Here are some points:
1.38/0.75/1.46/0.03/0.42/0.84/0.45/-0.09/1.24/0.56/-2.47/1.09
1.35/0.44/1.20/0.12/-0.52/0.89/0.59/0.39/-1.22/0.77/-2.28/0.90
1.20/0.70/1.60/0.29/-0.40/0.87/0.64/-0.22/-1.03/1.04/-2.35/-0.31
1.38/0.37/1.27/0.29/-2.28/0.97/0.55/-0.08/-1.42/0.43/-1.92/-0.26
1.18/0.26/1.28/0.41/-2.16/0.69/0.66/-1.91/-1.92/0.43/-1.85/-0.72
1.54/0.30/0.51/0.50/-2.01/1.00/0.56/-1.77/-1.86/0.12/-1.20/-1.50
1.49/0.50/0.26/0.11/-1.61/0.68/0.59/-1.23/-1.95/-0.48/-0.98/-1.24
1.59/0.25/0.52/0.33/-1.05/0.74/0.41/-1.44/-1.92/-0.05/-0.55/-1.24
1.33/0.37/0.37/0.22/-0.96/0.85/0.54/-0.67/-1.93/-0.24/-2.17/-1.18
1.43/0.43/1.02/0.33/-0.71/0.84/0.34/-0.46/-1.16/0.10/-1.95/-0.86
1.20/0.61/1.10/0.30/-0.84/0.69/0.42/-0.47/-0.78/-0.19/-2.25/-0.58
1.63/0.56/1.49/0.30/-0.76/0.92/0.59/-0.33/-1.28/0.12/-2.19/-0.53
1.23/0.47/1.31/0.43/-0.68/0.63/0.55/-0.24/-1.11/0.59/-2.37/-0.58
Here are 10 more points, each followed by its number:
1.54/0.33/1.16/0.46/-0.52/0.83/0.59/-0.21/-1.01/0.48/-2.50/-0.58 0
1.46/0.46/1.40/0.50/-2.26/0.62/0.88/-0.02/-0.78/0.44/-1.92/-0.36 1
1.21/0.69/1.44/0.19/-2.43/0.73/0.75/-2.11/-0.54/0.85/-1.51/-0.11 2
-1.67/0.59/1.32/0.59/0.52/0.57/0.62/0.25/1.34/0.87/0.72/1.16 3
-1.59/0.57/-0.74/-0.82/0.72/-1.05/0.16/0.52/1.54/0.60/0.90/0.91 4
-1.75/0.40/-0.70/-0.35/0.55/-1.01/0.11/0.16/1.11/0.83/0.89/1.11 5
-1.74/0.25/-0.69/-0.43/0.70/-1.00/0.20/0.13/1.14/0.63/1.11/0.96 6
-1.67/0.43/-0.90/-0.49/0.91/-1.16/0.13/0.55/1.32/0.80/1.00/0.96 7
-1.51/0.23/-1.08/-0.51/0.59/-1.04/-0.01/0.11/1.42/0.95/-2.47/1.09 8
-1.14/0.21/-0.63/-0.30/-0.49/-0.72/-0.16/0.20/-1.29/0.93/-2.23/0.84 9
Which two of these numbered points are nearest to each point below, looking only along the 5 directions in which the first points spread most? Their numbers follow each, nearest first.
1.38/0.58/0.48/0.47/0.70/-2.06/0.40/0.24/-1.81/0.02/0.86/-1.00 > 9 0
0.18/0.27/1.33/-1.85/-0.24/0.65/0.79/-1.43/-1.14/-1.03/-1.07/-1.98 > 0 1
-0.66/0.68/0.28/-0.02/-0.69/-0.28/0.72/0.00/-1.48/0.09/-2.11/-0.71 > 0 9
0.21/-0.19/0.84/-2.36/-0.40/0.57/0.89/-1.96/-0.94/0.13/-1.65/-2.15 > 0 2
-0.77/0.52/-0.23/-0.31/-0.83/-0.41/0.17/-0.12/-1.37/0.91/-1.99/-0.59 > 0 9
1.35/0.44/1.22/0.29/0.72/0.97/0.46/0.53/1.17/-2.43/0.85/0.95 > 4 7
0.21/-2.89/0.68/0.20/0.50/-0.87/0.30/0.44/1.14/0.07/0.87/1.06 > 5 6
0.80/0.32/1.26/-1.84/0.48/1.11/-0.61/-1.32/-1.27/-0.83/-0.94/-1.83 > 0 9
1.50/0.57/1.75/0.29/0.86/0.93/-1.40/0.39/0.85/-2.15/0.77/-0.56 > 4 7
-0.32/0.57/-1.87/0.42/-0.23/0.66/-0.54/0.61/1.37/0.62/0.92/0.91 > 4 6
1.56/0.33/0.41/0.54/0.65/0.95/-1.61/0.27/-0.22/-2.23/0.96/-0.88 > 6 4
-1.69/0.57/0.09/0.53/0.83/1.09/-1.52/0.53/0.54/-2.15/0.84/-0.98 > 4 6
1.56/0.30/0.77/0.67/0.57/0.68/0.44/0.12/-2.07/-0.08/0.78/-1.15 > 9 0
-0.96/0.80/-1.98/-0.09/0.09/0.31/-0.45/0.37/1.16/-0.13/0.76/1.17 > 4 6
